In the rows, 128 means zero.
Families of rows that turns and mirrors carry onto each other, the same ones carrying the whole set onto itself: the rest of each named row's family, in list order:
3 families of 5 rows:
Z_582: [143 128 126 168 121 127 150 128 113 133 172  95  87 125 103 144 134 160
 101 106 146]
Z_677: [127 140 125 161 129 117 127 159  90 118 120 142 150 131 131  89 102 148
  85 157 105]
Z_213: [173 143 136  95 110 146 149 149 131 158  95 115 156  90 128 123 171 137
 133 129  93]
Z_158: [116 121 158 120  94 110 150 139 106 143 114 139 145 141 155 188 105  89
 137 130 115]
Z_445: [170 130 107  80 106 149 146 130 138 172 110 125 157 104 127 132 170 128
 112 129 106]
Z_65: [109 127 126 153 116 126 149 123 105 121 114 128 170 144 131  73 129 151
  90 157 111]
Z_931: [152 137 117 155 132 135 108 124 127 124 152 105  87 128 114 158 142 148
  94 103 157]
Z_645: [116 101 108 132 148 127 154 120 142  95 143 117 142 143  87 167 136 141
 183 137 128]
Z_225: [135 112 102 118 134 146 134 120 143  84 145 128 129 147 102 149 114 133
 187 149 121]
Z_7: [121 110 178 107 126  97 130 136 117 135 127 129 155 110 157 185 121  96
 114 123 114]
Z_586: [118 145 122 170 115 133 157 158 104 134 103 123 155 132 118  78 118 159
 101 146 114]
Z_112: [130 145 135 144 112 135 132 104 107 117 175 111  86 111 120 137 134 156
  99  96 141]
Z_923: [104 110 169 108 115 108 166 146 107 134 119 117 150 112 150 185 119 101
 147 121  98]
Z_981: [111  99  91 113 160 119 140 130 130  96 135 140 139 146 106 164 124 139
 164 163 137]
Z_122: [158 149 106  82 119 143 125 149 134 129  95 126 158  88 138 122 180 136
 123 139 115]

The rest of the family of Z_122: Z_677, Z_931, Z_7, Z_981
The rest of the family of Z_213: Z_582, Z_645, Z_586, Z_923
The rest of the family of Z_445: Z_158, Z_65, Z_225, Z_112

Families of rows that turns and mirrors carry onto each other, the same ones carrying the whole set onto itself: the rest of each named row's family, in list order:
4 families of 8 rows:
Z_660: [111 158 111 126 144 104 103 181 130]
Z_113: [131 149 119 149 137 102 104 198  99]
Z_128: [ 89 136 134 189 118 160 177 148 113]
Z_465: [121 161 111 133 137 100 106 180 136]
Z_537: [119 151 121 142 157 102  92 179 111]
Z_291: [120 148 121 132 155 106  93 177 114]
Z_352: [ 87 113 149 179 121 162 162 137 115]
Z_933: [ 83 119 151 186 123 161 163 139 111]
Z_22: [121 150 125 131 155 109  95 183 106]
Z_781: [103 111 133 177 108 162 172 146 109]
Z_716: [ 92 139 153 188 127 150 174 136 111]
Z_72: [115 158 124 125 152  99 102 161 124]
Z_28: [115 148 124 122 131 109 100 195 109]
Z_607: [ 72 129 130 185  97 142 160 136 119]
Z_538: [133 151 135 144 146  98 104 182  89]
Z_437: [ 91 109 128 173  91 150 160 136 114]
Z_386: [ 80 105 134 175  98 150 157 139 117]
Z_51: [ 67 131 134 187 108 146 162 141 122]
Z_82: [134 159 112 156 139  94 108 189 121]
Z_259: [118 155 123 120 125 107 105 192 119]
Z_541: [131 160 121 152 158  92 105 169 112]
Z_14: [ 85 144 131 189 109 155 174 145 112]
Z_963: [108 113 154 174 118 156 171 136 106]
Z_975: [128 157 107 153 149  98 106 184 122]
Z_441: [ 71 130 153 185 116 138 158 127 121]
Z_226: [121 154 125 140 156 105  94 184 103]
Z_469: [ 80 117 148 190 122 154 159 136 116]
Z_819: [ 87 104 153 170 106 142 155 127 116]
Z_505: [ 83 112 147 183 120 157 159 133 119]
Z_641: [104 124 131 177 104 162 176 144 106]
Z_857: [129 154 125 142 127 101 106 201 103]
Z_859: [117 150 138 116 139 104  99 176 100]

The rest of the family of Z_72: Z_716, Z_538, Z_541, Z_963, Z_441, Z_819, Z_859
The rest of the family of Z_641: Z_465, Z_607, Z_437, Z_82, Z_259, Z_14, Z_857
The rest of the family of Z_933: Z_537, Z_291, Z_352, Z_22, Z_226, Z_469, Z_505

